In the data rows, zero lies at 4.5, halfway between 4 and 5.
Here are some points, one per row:
[5 4 3 5 3 4 7 3 7 3 4 7 2 5 5 4 4 6 6 5 3 6 5 4 4 5 6 4 2 7 4 4 3 3 4 4 5 7 8 8 5 6 7 2 7 5 1 5 4 4 1 0 5 4 6 3 7 5 3 5 6 2 2 7]
[5 7 7 6 3 8 5 6 6 3 5 5 5 6 3 3 6 7 6 5 4 4 5 3 4 3 3 3 6 6 7 3 3 4 5 7 7 6 2 3 4 4 4 5 3 4 4 5 2 4 4 5 5 2 4 6 7 6 0 7 6 4 2 3]
[6 3 6 4 3 5 4 4 4 4 5 2 3 5 4 4 4 3 5 7 5 5 7 5 7 3 4 3 6 4 4 5 4 6 6 5 5 3 4 7 4 5 3 6 5 4 3 6 3 5 3 1 6 4 7 5 3 5 6 5 2 6 3 7]
[5 3 7 6 6 2 3 5 2 6 5 0 3 7 5 4 9 4 2 5 7 3 5 5 5 5 3 5 3 3 6 4 5 3 6 5 2 3 1 2 5 8 4 4 5 3 5 7 4 0 4 4 9 0 6 7 4 8 7 4 5 4 9 4]
[3 3 5 5 4 4 3 5 5 4 2 7 4 5 5 5 8 6 4 2 2 5 3 7 2 2 4 1 6 7 9 5 4 5 3 4 2 4 4 7 4 5 4 5 3 4 7 4 4 8 3 3 5 6 6 0 3 3 2 6 4 6 5 5]
[4 5 3 3 4 4 4 4 4 4 5 6 3 4 5 5 3 6 2 7 7 4 3 5 3 7 6 5 3 5 3 7 3 2 3 6 3 3 3 6 6 3 3 3 3 7 2 5 4 5 4 6 5 6 2 5 3 3 5 4 6 5 6 5]
[2 3 2 3 5 2 5 7 6 5 5 3 3 4 2 5 5 4 4 4 4 6 6 5 2 4 4 2 8 4 5 6 3 6 8 4 5 3 9 5 4 5 4 7 6 5 8 1 7 8 6 3 3 6 4 3 6 5 4 3 3 6 0 8]
[3 5 4 5 6 0 4 5 5 7 5 3 5 3 6 4 7 5 7 5 4 7 7 3 6 6 3 2 5 4 6 4 4 5 4 3 4 4 5 5 5 3 7 6 3 3 4 2 5 4 5 4 4 3 4 2 2 6 4 5 4 3 5 4]
[7 7 1 2 5 5 3 1 6 1 5 6 5 4 5 4 3 5 4 6 7 2 3 6 5 7 3 4 5 2 0 5 2 1 3 3 6 5 7 6 4 5 7 5 9 6 3 4 4 7 6 5 7 4 4 6 4 3 6 3 3 4 3 3]
[5 3 2 6 4 6 5 5 1 5 3 2 7 4 4 3 4 4 4 3 4 6 5 4 4 2 6 5 5 5 4 6 5 4 5 4 4 5 7 5 5 5 5 6 6 4 6 4 4 7 7 5 5 4 4 4 3 5 2 3 3 4 6 5]
[5 4 6 5 3 1 6 5 2 5 4 4 6 6 6 3 5 3 6 4 4 6 6 3 6 4 4 3 6 3 3 0 8 4 5 4 4 5 2 5 6 2 4 6 4 4 4 4 6 2 7 8 4 4 1 4 5 6 6 4 4 3 8 3]
[0 2 2 7 5 3 5 7 2 9 7 6 4 4 9 5 2 5 5 4 4 4 3 3 6 3 6 6 5 4 7 2 5 9 4 6 5 3 4 4 7 2 4 2 5 6 4 6 5 5 4 4 7 5 0 1 4 4 5 3 0 7 7 4]
[4 5 7 7 9 5 3 9 4 2 9 3 1 5 6 5 7 5 2 1 7 2 3 4 6 2 5 5 3 6 6 6 8 9 3 5 1 4 0 0 5 5 0 3 6 2 7 5 2 6 2 7 7 5 5 7 4 3 1 5 6 6 7 4]
[4 5 4 5 3 4 1 0 0 6 1 2 3 2 5 4 2 0 2 6 6 5 5 6 5 4 1 5 6 4 1 6 3 1 5 4 3 4 8 6 6 6 5 6 4 4 7 4 8 3 7 3 0 3 8 3 4 4 6 5 2 6 4 5]
[4 5 6 4 4 4 6 5 7 5 4 7 5 6 1 4 5 5 4 6 2 4 5 4 4 4 6 4 4 5 4 5 4 5 6 6 5 5 5 4 4 4 5 4 3 7 3 5 7 4 4 2 4 4 6 4 5 4 4 3 7 6 3 5]
[4 3 6 2 4 7 7 3 6 4 3 4 3 3 2 4 2 5 4 5 0 5 5 4 7 3 4 5 5 1 4 6 3 6 6 4 5 7 5 5 3 4 6 6 4 3 6 5 5 4 4 1 4 7 7 5 6 5 5 7 5 4 4 5]
[4 4 5 1 4 7 5 6 5 3 5 6 4 1 4 7 5 3 5 4 6 6 6 4 5 3 5 4 6 2 7 4 7 5 6 3 6 4 4 3 3 0 2 3 3 3 5 5 5 2 5 3 3 3 4 8 3 7 7 4 4 9 3 5]
[1 5 3 6 6 5 5 8 7 6 6 6 6 7 5 2 6 5 4 6 2 4 3 3 1 5 7 7 4 7 8 5 6 5 6 5 6 5 1 5 4 7 5 3 6 4 2 4 3 1 1 8 7 6 4 4 7 1 3 6 4 4 4 4]
[7 6 4 2 3 2 2 2 5 2 4 4 4 0 4 3 3 7 5 9 7 2 5 6 4 8 2 2 3 6 3 3 0 4 4 6 6 5 7 1 4 6 2 5 8 8 6 6 5 1 4 6 7 5 3 8 7 4 7 4 4 4 5 3]
[2 4 2 3 4 7 5 4 7 4 3 8 5 4 2 7 5 6 5 4 2 4 4 3 2 3 5 3 4 3 4 6 5 6 6 7 6 4 7 5 3 5 4 5 2 6 1 4 4 4 5 6 2 5 5 3 7 2 5 6 7 3 2 5]
[3 6 6 4 4 4 7 5 5 3 5 8 6 2 3 5 4 7 6 5 2 4 6 4 3 3 5 6 5 3 5 5 6 5 6 5 6 4 4 3 5 4 6 3 4 5 5 7 5 4 3 5 2 6 8 4 5 5 4 6 6 7 6 5]
[4 6 8 2 8 6 4 6 5 3 6 7 6 3 2 6 3 7 7 7 9 3 3 3 4 6 3 3 1 4 6 4 3 4 5 7 8 6 3 1 5 4 2 5 5 4 6 6 4 1 5 8 5 4 3 9 8 2 7 0 2 2 4 5]
[5 7 6 4 5 6 6 6 3 3 2 5 4 6 2 6 5 4 5 4 4 6 5 2 3 9 3 6 5 6 3 2 3 4 3 7 7 6 5 4 5 4 6 5 5 5 5 4 2 3 4 4 2 6 5 4 5 2 3 5 5 5 1 5]
[4 4 4 5 5 6 5 5 4 6 4 2 7 8 7 3 3 4 4 2 2 5 5 4 4 5 6 5 3 5 3 4 4 5 4 3 3 5 3 5 5 4 5 6 4 6 5 4 6 5 6 4 4 3 6 4 6 7 4 6 3 3 5 5]
[9 2 5 6 2 2 8 0 3 7 1 5 9 4 4 7 4 3 4 3 2 5 6 6 9 8 3 8 6 5 3 4 8 3 0 1 2 7 5 7 4 7 9 3 2 5 0 3 8 7 5 6 3 6 4 3 3 7 5 6 7 3 4 2]
[5 5 3 1 6 4 3 5 3 7 3 1 4 6 5 4 5 3 2 2 4 4 5 5 3 3 6 4 6 5 5 5 6 5 5 3 4 2 9 5 6 5 7 6 4 2 6 4 5 4 5 4 5 7 3 3 3 4 1 6 4 3 4 4]
[4 6 4 6 4 8 2 6 5 4 8 6 5 9 9 2 4 6 2 3 2 5 2 6 3 3 7 6 3 3 4 6 5 3 2 6 5 4 4 1 3 6 0 6 3 1 6 6 2 7 5 4 2 5 3 4 4 5 4 4 5 4 6 4]
[7 2 3 7 7 5 4 2 5 8 5 5 3 4 7 4 2 5 4 3 8 3 1 5 6 7 7 9 2 5 4 4 6 5 2 6 4 4 5 9 5 3 6 3 5 5 6 4 3 8 5 8 4 4 4 8 0 3 8 2 9 3 4 4]
[6 4 6 4 5 4 7 8 3 6 4 3 4 4 5 4 4 3 6 5 4 4 6 6 5 4 2 6 3 3 6 3 4 5 5 3 4 3 5 5 3 2 3 4 5 4 4 4 5 5 5 3 5 3 5 5 5 5 5 5 4 4 5 4]
[8 5 5 5 4 5 3 1 5 2 5 3 4 4 4 7 5 2 7 4 9 4 3 5 5 7 5 2 4 8 2 4 7 3 4 1 3 5 5 5 3 7 6 5 2 4 4 2 4 6 5 5 4 4 5 4 3 6 5 3 5 5 6 3]
These points spread out most along one direction. Take the direction at right angles to it along which they spread out most. Go by this last direction. How many in every 100 of the points above lie lower along it than each point below? Answers are rounded to whole numbers. More than half of the points above lie lower than the first one.
[4 6 8 2 8 6 4 6 5 3 6 7 6 3 2 6 3 7 7 7 9 3 3 3 4 6 3 3 1 4 6 4 3 4 5 7 8 6 3 1 5 4 2 5 5 4 6 6 4 1 5 8 5 4 3 9 8 2 7 0 2 2 4 5] 93
[3 3 5 5 4 4 3 5 5 4 2 7 4 5 5 5 8 6 4 2 2 5 3 7 2 2 4 1 6 7 9 5 4 5 3 4 2 4 4 7 4 5 4 5 3 4 7 4 4 8 3 3 5 6 6 0 3 3 2 6 4 6 5 5] 3
[3 5 4 5 6 0 4 5 5 7 5 3 5 3 6 4 7 5 7 5 4 7 7 3 6 6 3 2 5 4 6 4 4 5 4 3 4 4 5 5 5 3 7 6 3 3 4 2 5 4 5 4 4 3 4 2 2 6 4 5 4 3 5 4] 27
[7 7 1 2 5 5 3 1 6 1 5 6 5 4 5 4 3 5 4 6 7 2 3 6 5 7 3 4 5 2 0 5 2 1 3 3 6 5 7 6 4 5 7 5 9 6 3 4 4 7 6 5 7 4 4 6 4 3 6 3 3 4 3 3] 90
[7 2 3 7 7 5 4 2 5 8 5 5 3 4 7 4 2 5 4 3 8 3 1 5 6 7 7 9 2 5 4 4 6 5 2 6 4 4 5 9 5 3 6 3 5 5 6 4 3 8 5 8 4 4 4 8 0 3 8 2 9 3 4 4] 37
[4 4 5 1 4 7 5 6 5 3 5 6 4 1 4 7 5 3 5 4 6 6 6 4 5 3 5 4 6 2 7 4 7 5 6 3 6 4 4 3 3 0 2 3 3 3 5 5 5 2 5 3 3 3 4 8 3 7 7 4 4 9 3 5] 67
[4 5 3 3 4 4 4 4 4 4 5 6 3 4 5 5 3 6 2 7 7 4 3 5 3 7 6 5 3 5 3 7 3 2 3 6 3 3 3 6 6 3 3 3 3 7 2 5 4 5 4 6 5 6 2 5 3 3 5 4 6 5 6 5] 77
[2 4 2 3 4 7 5 4 7 4 3 8 5 4 2 7 5 6 5 4 2 4 4 3 2 3 5 3 4 3 4 6 5 6 6 7 6 4 7 5 3 5 4 5 2 6 1 4 4 4 5 6 2 5 5 3 7 2 5 6 7 3 2 5] 83
[7 6 4 2 3 2 2 2 5 2 4 4 4 0 4 3 3 7 5 9 7 2 5 6 4 8 2 2 3 6 3 3 0 4 4 6 6 5 7 1 4 6 2 5 8 8 6 6 5 1 4 6 7 5 3 8 7 4 7 4 4 4 5 3] 97
[5 4 6 5 3 1 6 5 2 5 4 4 6 6 6 3 5 3 6 4 4 6 6 3 6 4 4 3 6 3 3 0 8 4 5 4 4 5 2 5 6 2 4 6 4 4 4 4 6 2 7 8 4 4 1 4 5 6 6 4 4 3 8 3] 30
[1 5 3 6 6 5 5 8 7 6 6 6 6 7 5 2 6 5 4 6 2 4 3 3 1 5 7 7 4 7 8 5 6 5 6 5 6 5 1 5 4 7 5 3 6 4 2 4 3 1 1 8 7 6 4 4 7 1 3 6 4 4 4 4] 43
